In the data rows, the value 128 means zero.
A hidden rule labels the rows of this table. It goes by one to three of the table's principal directions, not those with the most spread.
np.array([72, 129, 58, 146, 177, 108, 146, 69, 119, 131, 97, 135, 158, 140,
          115, 109, 103, 90, 26, 118, 79, 170, 177, 180, 161, 107, 78, 106,
          126, 128, 124, 34, 172, 114, 136, 66, 135, 90, 149, 128, 66, 148,
          105, 113, 169, 61, 107, 186]) 4
np.array([132, 153, 153, 190, 136, 160, 168, 156, 138, 144, 148, 154, 72, 101,
          149, 100, 114, 181, 124, 133, 127, 123, 98, 119, 132, 127, 163, 137,
          116, 153, 144, 119, 91, 82, 180, 129, 131, 53, 131, 142, 107, 132,
          92, 138, 81, 115, 131, 119]) 4
np.array([175, 103, 189, 170, 69, 239, 119, 158, 132, 114, 152, 113, 193, 53,
          151, 135, 91, 179, 154, 169, 187, 136, 90, 89, 118, 164, 125, 56,
          124, 166, 165, 147, 66, 117, 97, 177, 158, 97, 109, 126, 176, 83,
          174, 127, 69, 221, 168, 142]) 3
np.array([92, 145, 105, 105, 147, 60, 184, 97, 118, 90, 72, 139, 121, 153,
          119, 168, 135, 129, 76, 107, 96, 151, 175, 159, 176, 89, 61, 150,
          129, 91, 95, 115, 178, 137, 138, 130, 93, 156, 106, 118, 86, 207,
          90, 127, 196, 126, 144, 153]) 0
np.array([163, 103, 153, 119, 97, 135, 117, 131, 125, 111, 140, 121, 163, 160,
          113, 139, 151, 147, 157, 114, 150, 117, 158, 85, 102, 160, 150, 140,
          152, 89, 140, 165, 180, 128, 110, 168, 87, 193, 126, 135, 174, 119,
          190, 106, 145, 164, 148, 131]) 3
np.array([159, 90, 129, 115, 79, 141, 135, 133, 139, 132, 155, 121, 138, 120,
          141, 128, 132, 143, 148, 120, 187, 116, 122, 88, 136, 140, 139, 122,
          142, 85, 114, 162, 125, 135, 135, 192, 105, 133, 88, 123, 131, 160,
          118, 118, 138, 194, 192, 98]) 0
np.array([141, 159, 107, 90, 123, 171, 75, 178, 92, 128, 115, 170, 204, 102,
          150, 162, 74, 129, 111, 134, 118, 158, 128, 157, 165, 162, 132, 102,
          168, 193, 181, 106, 81, 128, 68, 82, 211, 97, 160, 144, 142, 78,
          151, 141, 73, 130, 96, 156]) 1
np.array([134, 121, 98, 130, 125, 161, 95, 124, 149, 206, 144, 112, 85, 98,
          104, 64, 130, 94, 118, 158, 151, 87, 63, 146, 142, 125, 169, 100,
          98, 136, 106, 79, 91, 137, 146, 101, 150, 71, 144, 121, 81, 107,
          82, 152, 109, 115, 102, 69]) 4
np.array([144, 102, 129, 137, 106, 144, 118, 99, 147, 155, 165, 91, 139, 119,
          122, 115, 136, 100, 124, 150, 154, 85, 114, 107, 110, 130, 151, 133,
          122, 91, 116, 121, 124, 133, 145, 157, 104, 153, 117, 106, 120, 128,
          124, 113, 138, 137, 161, 102]) 1
np.array([161, 118, 128, 146, 120, 194, 104, 125, 137, 143, 133, 113, 168, 96,
          111, 125, 100, 162, 130, 160, 177, 127, 79, 124, 134, 143, 163, 70,
          116, 159, 142, 106, 129, 122, 144, 129, 137, 74, 129, 144, 135, 93,
          121, 145, 85, 169, 120, 118]) 1
np.array([121, 149, 96, 129, 150, 113, 96, 98, 144, 132, 132, 137, 130, 143,
          92, 104, 112, 106, 122, 138, 117, 134, 91, 122, 119, 130, 144, 86,
          146, 176, 123, 150, 147, 169, 132, 106, 131, 143, 147, 137, 135, 113,
          156, 131, 101, 94, 89, 101]) 3
np.array([122, 114, 149, 117, 129, 122, 100, 126, 98, 125, 154, 113, 175, 127,
          115, 165, 149, 111, 138, 123, 127, 138, 136, 120, 111, 112, 128, 132,
          130, 85, 124, 147, 130, 124, 115, 149, 108, 159, 114, 114, 156, 115,
          168, 87, 151, 120, 156, 142]) 1
np.array([55, 95, 115, 86, 125, 61, 149, 87, 106, 84, 153, 112, 144, 179,
          73, 136, 171, 164, 175, 74, 153, 166, 132, 103, 88, 65, 112, 153,
          87, 35, 62, 206, 224, 126, 169, 200, 18, 198, 104, 144, 152, 189,
          165, 93, 191, 121, 157, 108]) 0
np.array([204, 84, 225, 136, 60, 146, 151, 137, 135, 54, 155, 113, 190, 115,
          164, 202, 134, 152, 215, 127, 187, 111, 157, 41, 66, 170, 138, 153,
          186, 76, 148, 245, 115, 129, 108, 251, 77, 250, 62, 120, 232, 142,
          190, 91, 121, 227, 212, 143]) 0
np.array([234, 137, 147, 146, 103, 191, 88, 155, 150, 176, 130, 123, 140, 74,
          159, 136, 86, 112, 116, 176, 186, 83, 84, 106, 158, 181, 192, 96,
          172, 167, 183, 82, 66, 136, 144, 126, 181, 58, 103, 132, 118, 90,
          85, 151, 67, 181, 160, 99]) 0
np.array([113, 118, 110, 107, 106, 155, 111, 161, 110, 150, 146, 132, 149, 125,
          145, 124, 127, 138, 121, 121, 137, 126, 130, 131, 142, 124, 123, 133,
          117, 123, 140, 92, 105, 119, 111, 114, 165, 87, 154, 120, 111, 115,
          117, 128, 123, 142, 144, 128]) 3
np.array([113, 116, 114, 129, 137, 164, 105, 143, 117, 137, 160, 122, 160, 122,
          121, 124, 125, 166, 160, 123, 147, 148, 94, 129, 107, 113, 158, 97,
          101, 137, 123, 128, 132, 108, 132, 125, 142, 68, 148, 139, 152, 87,
          127, 134, 97, 138, 102, 125]) 4
np.array([58, 139, 122, 85, 162, 60, 117, 103, 82, 96, 115, 126, 146, 187,
          84, 168, 179, 109, 135, 98, 68, 150, 171, 166, 104, 83, 86, 180,
          123, 83, 86, 166, 171, 135, 103, 112, 81, 232, 159, 118, 151, 148,
          182, 93, 194, 63, 93, 156]) 1
np.array([105, 98, 69, 163, 134, 144, 170, 99, 193, 147, 143, 104, 89, 82,
          177, 57, 69, 57, 87, 142, 149, 122, 112, 144, 138, 122, 99, 88,
          99, 164, 107, 64, 79, 133, 162, 110, 173, 55, 92, 104, 58, 150,
          35, 160, 110, 125, 137, 129]) 2
np.array([135, 135, 152, 90, 142, 99, 113, 137, 107, 127, 98, 124, 124, 175,
          72, 167, 182, 104, 145, 123, 105, 117, 152, 145, 139, 115, 119, 135,
          133, 98, 92, 149, 164, 157, 86, 110, 107, 202, 145, 108, 157, 123,
          169, 113, 169, 134, 96, 127]) 4
np.array([109, 180, 196, 159, 145, 138, 113, 155, 114, 92, 83, 160, 121, 92,
          105, 145, 118, 127, 152, 172, 68, 160, 84, 139, 116, 129, 85, 64,
          138, 246, 157, 187, 69, 177, 51, 92, 192, 160, 160, 120, 185, 71,
          206, 135, 65, 108, 63, 140]) 0
np.array([172, 129, 151, 143, 109, 104, 232, 162, 170, 122, 80, 137, 25, 103,
          195, 120, 119, 154, 132, 114, 165, 112, 150, 115, 175, 122, 113, 157,
          115, 104, 119, 94, 112, 106, 179, 164, 136, 44, 58, 130, 76, 201,
          0, 182, 140, 205, 179, 113]) 1
np.array([128, 114, 119, 96, 111, 90, 138, 109, 136, 104, 133, 115, 132, 158,
          127, 142, 132, 103, 149, 113, 151, 123, 146, 116, 118, 122, 122, 152,
          152, 97, 97, 182, 151, 154, 134, 168, 91, 201, 97, 119, 143, 171,
          133, 120, 156, 147, 151, 113]) 0
np.array([95, 168, 89, 81, 168, 102, 78, 165, 94, 186, 104, 136, 107, 158,
          113, 128, 152, 79, 105, 128, 77, 125, 129, 188, 163, 94, 130, 135,
          118, 152, 122, 57, 113, 149, 91, 32, 206, 68, 188, 109, 98, 83,
          100, 146, 135, 77, 65, 117]) 4
np.array([73, 160, 67, 127, 151, 128, 105, 128, 124, 153, 103, 144, 125, 127,
          125, 82, 118, 128, 89, 140, 64, 144, 105, 173, 144, 112, 103, 86,
          112, 193, 136, 78, 130, 149, 81, 61, 200, 64, 194, 120, 96, 87,
          118, 164, 116, 88, 50, 126]) 4
np.array([89, 120, 94, 133, 114, 179, 84, 146, 119, 180, 189, 139, 133, 120,
          115, 75, 145, 171, 124, 132, 110, 115, 79, 124, 119, 131, 151, 111,
          89, 143, 133, 114, 103, 113, 107, 104, 153, 81, 198, 125, 111, 82,
          152, 123, 99, 99, 105, 98]) 2
np.array([166, 142, 148, 161, 114, 187, 91, 145, 140, 157, 125, 130, 143, 73,
          126, 106, 107, 127, 132, 173, 135, 120, 68, 115, 130, 149, 145, 49,
          141, 190, 158, 113, 78, 152, 93, 118, 190, 72, 140, 121, 145, 67,
          144, 146, 72, 156, 106, 109]) 4
np.array([60, 102, 97, 136, 102, 164, 114, 123, 129, 158, 170, 116, 120, 115,
          117, 47, 136, 148, 133, 130, 128, 133, 94, 132, 104, 113, 115, 108,
          73, 135, 109, 125, 112, 120, 113, 127, 137, 103, 171, 125, 111, 111,
          152, 130, 123, 108, 110, 103]) 3
np.array([104, 154, 72, 78, 164, 121, 26, 77, 104, 158, 138, 123, 183, 197,
          61, 124, 157, 84, 97, 137, 55, 118, 154, 166, 111, 147, 129, 126,
          143, 152, 120, 112, 161, 164, 60, 36, 141, 214, 240, 130, 154, 65,
          233, 103, 143, 37, 32, 131]) 2
np.array([147, 163, 125, 122, 124, 128, 140, 129, 135, 99, 113, 155, 165, 139,
          142, 150, 83, 136, 117, 129, 123, 139, 150, 108, 133, 146, 133, 116,
          166, 169, 163, 125, 142, 140, 120, 120, 160, 132, 143, 144, 150, 121,
          142, 138, 87, 139, 118, 135]) 4
np.array([213, 129, 208, 168, 104, 164, 132, 147, 159, 128, 128, 134, 84, 100,
          118, 140, 140, 150, 163, 166, 156, 76, 86, 83, 123, 178, 165, 121,
          150, 153, 147, 182, 87, 142, 134, 160, 107, 173, 106, 127, 156, 119,
          147, 128, 86, 173, 148, 98]) 4
np.array([185, 107, 118, 132, 105, 225, 55, 135, 121, 172, 156, 98, 224, 78,
          113, 138, 109, 189, 125, 167, 189, 135, 64, 105, 148, 146, 172, 24,
          104, 144, 161, 76, 135, 122, 112, 136, 167, 6, 136, 142, 146, 45,
          138, 140, 86, 207, 142, 110]) 0
np.array([136, 197, 144, 177, 166, 155, 142, 120, 157, 114, 86, 139, 104, 95,
          115, 112, 69, 104, 81, 171, 90, 153, 108, 157, 161, 134, 92, 50,
          128, 247, 138, 105, 91, 154, 118, 67, 179, 101, 134, 128, 125, 103,
          154, 158, 75, 108, 70, 150]) 3
np.array([70, 99, 43, 77, 141, 123, 79, 129, 103, 170, 205, 110, 171, 171,
          137, 111, 132, 115, 130, 94, 137, 136, 139, 149, 110, 105, 171, 166,
          97, 91, 113, 101, 150, 100, 143, 100, 139, 86, 165, 133, 112, 103,
          109, 113, 135, 77, 121, 118]) 3
np.array([98, 153, 78, 105, 124, 95, 105, 111, 125, 147, 139, 154, 127, 159,
          118, 81, 104, 94, 104, 116, 117, 137, 132, 123, 127, 131, 148, 136,
          162, 150, 139, 133, 145, 154, 133, 109, 143, 142, 158, 146, 113, 136,
          152, 122, 115, 71, 115, 94]) 4
np.array([86, 178, 85, 71, 185, 56, 81, 102, 88, 93, 78, 160, 162, 208,
          67, 162, 141, 104, 111, 96, 58, 166, 165, 171, 127, 116, 104, 144,
          166, 151, 122, 143, 202, 163, 99, 61, 112, 214, 187, 151, 150, 125,
          200, 116, 158, 46, 45, 157]) 3
np.array([129, 103, 125, 116, 134, 130, 117, 104, 121, 118, 156, 106, 155, 164,
          127, 139, 144, 112, 139, 110, 127, 121, 181, 136, 93, 145, 138, 178,
          129, 85, 116, 137, 148, 99, 131, 127, 87, 196, 139, 134, 153, 126,
          164, 102, 156, 102, 123, 159]) 2
np.array([111, 116, 137, 87, 118, 114, 84, 94, 112, 115, 127, 123, 157, 152,
          59, 140, 177, 129, 172, 133, 111, 118, 111, 127, 93, 127, 120, 122,
          127, 102, 87, 204, 153, 163, 75, 144, 82, 251, 166, 125, 181, 118,
          213, 107, 152, 117, 82, 103]) 4
np.array([94, 187, 65, 88, 197, 81, 67, 97, 74, 110, 96, 162, 221, 178,
          97, 187, 111, 110, 56, 112, 39, 186, 175, 181, 158, 122, 107, 116,
          174, 163, 157, 96, 189, 143, 84, 45, 154, 142, 184, 146, 136, 95,
          186, 105, 146, 40, 65, 186]) 0
np.array([157, 121, 213, 180, 81, 180, 166, 165, 140, 119, 130, 116, 92, 66,
          141, 104, 132, 205, 177, 147, 176, 143, 84, 79, 121, 125, 119, 79,
          89, 138, 135, 166, 94, 114, 135, 198, 124, 66, 85, 137, 159, 123,
          147, 143, 100, 213, 174, 105]) 0
np.array([143, 135, 159, 87, 107, 147, 126, 193, 102, 131, 117, 143, 129, 127,
          127, 183, 139, 153, 145, 133, 146, 117, 124, 142, 174, 128, 126, 145,
          121, 132, 127, 141, 93, 132, 99, 121, 153, 131, 131, 114, 132, 128,
          114, 134, 114, 177, 143, 120]) 3
np.array([73, 133, 111, 70, 140, 125, 119, 138, 97, 136, 118, 122, 131, 155,
          82, 165, 156, 123, 125, 133, 113, 125, 125, 191, 164, 87, 96, 143,
          86, 121, 66, 133, 115, 142, 98, 86, 130, 169, 169, 103, 115, 142,
          122, 127, 150, 120, 89, 121]) 1
np.array([104, 146, 70, 138, 186, 114, 138, 112, 138, 166, 93, 135, 76, 127,
          115, 101, 126, 127, 59, 126, 98, 141, 118, 182, 187, 103, 106, 101,
          83, 152, 111, 29, 143, 118, 161, 50, 152, 16, 146, 135, 44, 137,
          49, 157, 145, 89, 93, 136]) 4
np.array([90, 132, 80, 137, 140, 119, 118, 95, 142, 141, 148, 121, 123, 135,
          130, 89, 110, 135, 104, 135, 120, 131, 103, 133, 119, 120, 134, 122,
          108, 160, 134, 115, 142, 135, 153, 109, 135, 97, 151, 138, 98, 124,
          112, 139, 114, 87, 117, 109]) 4
np.array([133, 84, 103, 141, 138, 127, 128, 68, 140, 143, 165, 99, 150, 148,
          110, 114, 158, 127, 114, 116, 127, 115, 159, 116, 103, 134, 148, 138,
          112, 53, 103, 113, 185, 98, 147, 148, 67, 148, 127, 129, 127, 132,
          138, 97, 175, 110, 139, 137]) 0
np.array([89, 114, 77, 119, 127, 140, 126, 110, 131, 156, 155, 110, 137, 127,
          154, 94, 110, 97, 100, 129, 124, 127, 147, 157, 128, 119, 121, 142,
          108, 124, 117, 84, 107, 113, 129, 103, 157, 99, 148, 119, 96, 127,
          98, 132, 133, 99, 121, 131]) 1
np.array([61, 131, 56, 111, 155, 79, 120, 115, 122, 141, 157, 124, 125, 139,
          148, 113, 118, 97, 94, 101, 108, 142, 116, 147, 132, 79, 114, 147,
          110, 115, 115, 95, 134, 129, 166, 111, 136, 80, 122, 115, 71, 152,
          74, 125, 152, 72, 145, 125]) 2
np.array([86, 105, 133, 166, 146, 84, 211, 120, 145, 112, 135, 136, 53, 117,
          198, 92, 132, 71, 121, 93, 83, 135, 203, 145, 101, 118, 89, 203,
          122, 83, 110, 118, 85, 77, 145, 134, 120, 141, 93, 113, 98, 181,
          77, 115, 166, 69, 144, 175]) 4
np.array([73, 127, 97, 126, 141, 102, 156, 112, 134, 103, 131, 128, 105, 143,
          161, 102, 104, 96, 117, 106, 110, 145, 165, 155, 109, 119, 93, 176,
          121, 142, 119, 125, 111, 114, 148, 107, 128, 154, 132, 134, 105, 162,
          112, 132, 137, 75, 118, 156]) 4
np.array([125, 151, 199, 148, 107, 163, 154, 155, 110, 73, 77, 128, 167, 80,
          123, 170, 99, 176, 136, 160, 138, 175, 111, 125, 146, 114, 67, 61,
          111, 185, 152, 150, 112, 145, 89, 149, 157, 117, 107, 126, 169, 113,
          170, 141, 100, 196, 139, 157]) 0
np.array([68, 103, 85, 171, 108, 144, 191, 95, 155, 152, 203, 111, 80, 136,
          186, 29, 107, 150, 114, 100, 144, 105, 159, 119, 75, 117, 159, 221,
          87, 77, 119, 89, 120, 44, 224, 155, 88, 92, 146, 148, 73, 177,
          72, 129, 131, 70, 157, 118]) 4
np.array([143, 119, 136, 138, 116, 138, 143, 124, 137, 115, 121, 140, 129, 119,
          135, 123, 104, 120, 130, 131, 151, 129, 133, 120, 126, 150, 133, 130,
          151, 140, 139, 141, 116, 127, 139, 138, 123, 149, 115, 140, 130, 144,
          126, 126, 110, 134, 138, 132]) 0
np.array([108, 168, 110, 126, 161, 149, 107, 174, 105, 166, 122, 150, 125, 110,
          148, 134, 119, 139, 87, 137, 74, 143, 125, 169, 172, 118, 121, 112,
          98, 177, 159, 50, 91, 109, 95, 49, 215, 19, 174, 123, 98, 73,
          103, 147, 100, 96, 91, 147]) 3
np.array([105, 108, 171, 155, 117, 82, 192, 169, 142, 121, 118, 131, 12, 104,
          179, 102, 176, 121, 175, 104, 114, 105, 119, 116, 103, 97, 96, 188,
          103, 87, 108, 150, 77, 115, 148, 169, 118, 117, 83, 100, 99, 176,
          56, 143, 161, 134, 163, 118]) 3
np.array([53, 132, 73, 77, 168, 75, 126, 136, 83, 147, 125, 117, 132, 171,
          122, 138, 167, 163, 111, 78, 99, 174, 162, 165, 149, 54, 105, 153,
          55, 69, 104, 56, 198, 94, 143, 92, 133, 26, 153, 138, 93, 128,
          85, 133, 189, 98, 121, 140]) 3
np.array([94, 141, 130, 122, 111, 141, 135, 171, 125, 163, 102, 130, 67, 106,
          130, 86, 142, 154, 135, 146, 124, 117, 84, 152, 152, 103, 110, 119,
          78, 162, 123, 99, 93, 140, 112, 103, 178, 59, 157, 118, 90, 118,
          85, 173, 115, 144, 105, 90]) 0
np.array([64, 144, 68, 164, 170, 101, 160, 48, 147, 118, 146, 127, 144, 141,
          119, 99, 90, 105, 60, 132, 85, 146, 139, 149, 118, 102, 119, 122,
          126, 142, 113, 107, 166, 120, 171, 108, 107, 132, 143, 128, 92, 154,
          114, 115, 131, 47, 106, 143]) 4
Which label does each new row get?
np.array([153, 118, 162, 99, 124, 88, 192, 136, 136, 73, 103, 133, 121, 157,
          131, 192, 138, 115, 148, 100, 138, 131, 196, 121, 148, 129, 102, 163,
          144, 78, 93, 175, 158, 127, 122, 165, 83, 214, 74, 116, 154, 185,
          124, 117, 166, 176, 155, 154]) >> 1
np.array([129, 85, 192, 164, 86, 173, 184, 162, 136, 101, 103, 117, 105, 51,
          161, 124, 135, 194, 164, 138, 164, 139, 103, 107, 125, 119, 74, 101,
          64, 115, 136, 120, 87, 98, 122, 181, 133, 71, 87, 124, 124, 138,
          92, 152, 127, 211, 173, 145]) >> 2
np.array([59, 111, 106, 122, 118, 151, 142, 163, 116, 177, 143, 130, 79, 105,
          144, 87, 151, 142, 109, 130, 108, 115, 111, 166, 154, 97, 97, 148,
          54, 123, 109, 70, 71, 104, 113, 89, 173, 57, 171, 104, 62, 128,
          69, 142, 134, 109, 124, 115]) >> 3
np.array([226, 147, 121, 163, 106, 197, 123, 137, 171, 174, 169, 138, 133, 101,
          177, 107, 50, 101, 92, 163, 178, 80, 126, 104, 154, 203, 219, 128,
          191, 174, 179, 94, 73, 108, 170, 122, 167, 86, 113, 142, 113, 111,
          94, 140, 47, 144, 153, 106]) >> 4
np.array([144, 92, 128, 153, 101, 184, 117, 147, 152, 189, 203, 110, 90, 118,
          155, 78, 141, 117, 140, 139, 154, 59, 109, 109, 100, 154, 184, 174,
          107, 107, 132, 100, 67, 94, 156, 126, 134, 110, 153, 111, 101, 109,
          97, 121, 101, 117, 150, 97]) >> 2
np.array([190, 187, 123, 98, 136, 126, 34, 142, 108, 141, 109, 157, 164, 178,
          71, 144, 129, 117, 133, 138, 113, 119, 108, 121, 136, 175, 187, 102,
          218, 183, 159, 173, 163, 184, 88, 96, 133, 192, 170, 149, 180, 78,
          228, 124, 101, 114, 69, 102]) >> 0
np.array([155, 125, 131, 137, 139, 131, 120, 140, 134, 143, 98, 128, 119, 108,
          125, 131, 134, 122, 109, 138, 124, 134, 119, 131, 161, 134, 116, 82,
          121, 143, 140, 90, 134, 141, 108, 108, 156, 72, 112, 121, 112, 107,
          110, 140, 134, 152, 129, 135]) >> 2
np.array([109, 113, 105, 119, 125, 132, 161, 120, 132, 117, 139, 118, 152, 121,
          157, 151, 102, 130, 103, 127, 144, 140, 150, 141, 153, 113, 106, 132,
          110, 120, 117, 109, 121, 115, 140, 132, 140, 102, 110, 117, 106, 154,
          81, 129, 131, 148, 159, 144]) >> 3
np.array([74, 115, 134, 99, 107, 150, 115, 148, 95, 113, 163, 139, 153, 135,
          119, 138, 144, 157, 158, 117, 117, 135, 129, 143, 107, 123, 110, 164,
          106, 118, 111, 181, 94, 111, 93, 133, 116, 195, 169, 125, 152, 128,
          179, 106, 124, 109, 115, 135]) >> 3
np.array([131, 120, 190, 155, 96, 148, 169, 135, 136, 62, 116, 123, 154, 100,
          148, 155, 110, 187, 168, 141, 147, 156, 125, 89, 103, 133, 90, 97,
          116, 160, 149, 189, 126, 133, 108, 182, 128, 147, 102, 133, 183, 125,
          165, 133, 99, 192, 156, 146]) >> 2
np.array([80, 147, 99, 115, 163, 93, 115, 115, 100, 118, 98, 141, 131, 123,
          100, 131, 132, 148, 117, 117, 104, 176, 101, 162, 143, 89, 104, 104,
          109, 138, 114, 130, 155, 132, 133, 112, 119, 95, 130, 146, 113, 136,
          124, 136, 146, 93, 97, 133]) >> 0
np.array([91, 124, 133, 127, 128, 116, 139, 104, 145, 124, 94, 112, 93, 107,
          105, 111, 149, 82, 115, 157, 89, 117, 111, 159, 138, 106, 51, 94,
          99, 147, 82, 136, 94, 176, 74, 112, 142, 180, 134, 84, 111, 140,
          135, 138, 158, 126, 98, 125]) >> 3
np.array([107, 132, 149, 106, 127, 114, 113, 110, 95, 93, 80, 119, 181, 120,
          82, 164, 138, 150, 134, 137, 126, 165, 118, 137, 129, 102, 88, 92,
          113, 122, 127, 143, 173, 149, 100, 143, 108, 158, 124, 137, 155, 123,
          174, 124, 154, 146, 119, 142]) >> 1
np.array([72, 150, 38, 127, 178, 104, 149, 109, 120, 169, 142, 143, 123, 147,
          159, 110, 106, 119, 41, 110, 76, 141, 165, 182, 171, 98, 133, 158,
          106, 122, 130, 24, 146, 84, 162, 59, 166, 23, 165, 129, 46, 139,
          41, 135, 141, 52, 109, 147]) >> 4
np.array([81, 132, 141, 102, 116, 97, 139, 133, 131, 84, 89, 142, 105, 112,
          107, 131, 131, 110, 163, 139, 110, 151, 93, 143, 130, 108, 58, 91,
          121, 177, 92, 212, 97, 192, 67, 138, 144, 202, 119, 107, 148, 148,
          156, 144, 125, 143, 97, 113]) >> 3
np.array([143, 129, 103, 95, 126, 123, 116, 126, 106, 146, 141, 134, 163, 180,
          112, 165, 145, 175, 104, 109, 145, 123, 156, 116, 158, 126, 157, 152,
          134, 89, 134, 98, 184, 116, 150, 119, 112, 101, 158, 144, 118, 138,
          117, 111, 142, 143, 156, 117]) >> 3
np.array([72, 122, 81, 112, 164, 80, 101, 101, 96, 123, 161, 129, 142, 174,
          104, 102, 155, 141, 140, 70, 104, 168, 146, 137, 86, 102, 149, 168,
          116, 70, 110, 148, 202, 90, 163, 136, 58, 141, 137, 161, 134, 136,
          168, 101, 177, 49, 108, 143]) >> 3
np.array([92, 104, 99, 135, 105, 158, 145, 133, 158, 132, 180, 126, 119, 118,
          174, 82, 103, 131, 137, 125, 129, 118, 127, 114, 103, 140, 118, 133,
          96, 158, 131, 126, 86, 117, 118, 121, 168, 110, 155, 119, 118, 117,
          113, 140, 90, 123, 128, 121]) >> 4
np.array([136, 143, 173, 133, 142, 137, 114, 124, 117, 90, 74, 121, 147, 105,
          107, 158, 120, 121, 143, 156, 113, 146, 121, 152, 117, 137, 94, 103,
          126, 175, 142, 144, 116, 144, 93, 110, 136, 173, 128, 135, 165, 100,
          171, 139, 117, 129, 87, 161]) >> 2
np.array([166, 141, 183, 142, 108, 112, 147, 168, 146, 91, 73, 131, 95, 107,
          124, 146, 141, 165, 180, 139, 150, 142, 75, 85, 136, 116, 100, 56,
          138, 170, 132, 183, 139, 189, 104, 174, 146, 101, 80, 116, 164, 126,
          128, 163, 116, 226, 141, 103]) >> 2
np.array([130, 159, 99, 142, 156, 139, 110, 117, 168, 135, 122, 136, 118, 113,
          124, 112, 86, 76, 103, 163, 100, 113, 86, 142, 138, 138, 121, 71,
          137, 222, 133, 108, 90, 175, 110, 70, 190, 118, 150, 108, 115, 94,
          117, 155, 73, 104, 73, 119]) >> 2
np.array([59, 146, 102, 120, 147, 83, 153, 115, 134, 121, 116, 125, 89, 151,
          114, 85, 131, 98, 112, 109, 89, 150, 143, 149, 125, 88, 86, 129,
          95, 134, 97, 119, 156, 141, 126, 106, 128, 136, 137, 118, 106, 146,
          136, 138, 156, 85, 98, 128]) >> 0
np.array([157, 115, 121, 105, 139, 90, 128, 84, 129, 95, 117, 113, 184, 172,
          115, 171, 116, 101, 127, 114, 152, 141, 181, 111, 116, 140, 145, 139,
          166, 97, 133, 141, 204, 138, 146, 146, 88, 185, 100, 145, 161, 142,
          147, 106, 150, 134, 147, 147]) >> 0
np.array([195, 106, 199, 152, 78, 200, 83, 162, 124, 135, 130, 125, 146, 92,
          113, 117, 142, 158, 197, 159, 175, 96, 77, 90, 83, 181, 179, 109,
          157, 140, 164, 177, 93, 130, 101, 170, 120, 166, 134, 142, 190, 76,
          188, 129, 85, 180, 122, 107]) >> 4
np.array([166, 96, 72, 141, 123, 167, 131, 113, 172, 202, 159, 108, 83, 131,
          145, 79, 133, 129, 89, 142, 157, 66, 119, 139, 161, 158, 176, 139,
          108, 111, 112, 56, 121, 106, 166, 102, 133, 58, 143, 121, 57, 134,
          38, 151, 129, 142, 133, 94]) >> 2
np.array([148, 101, 196, 124, 67, 155, 134, 201, 126, 157, 160, 112, 62, 92,
          125, 106, 184, 184, 223, 119, 199, 98, 54, 74, 111, 97, 155, 130,
          79, 70, 98, 174, 85, 122, 149, 211, 104, 84, 91, 117, 142, 137,
          111, 138, 127, 215, 185, 55]) >> 1
np.array([142, 149, 174, 115, 131, 138, 129, 159, 115, 128, 77, 143, 105, 94,
          98, 151, 142, 133, 134, 146, 116, 138, 111, 150, 169, 123, 94, 93,
          106, 146, 117, 127, 98, 141, 86, 111, 146, 127, 123, 124, 133, 120,
          143, 141, 128, 153, 105, 128]) >> 1
np.array([131, 98, 134, 148, 114, 111, 191, 134, 159, 155, 132, 116, 37, 106,
          165, 99, 156, 121, 143, 128, 144, 86, 121, 131, 134, 111, 135, 170,
          106, 77, 88, 126, 95, 109, 162, 163, 113, 99, 89, 104, 82, 180,
          26, 148, 154, 151, 157, 96]) >> 4
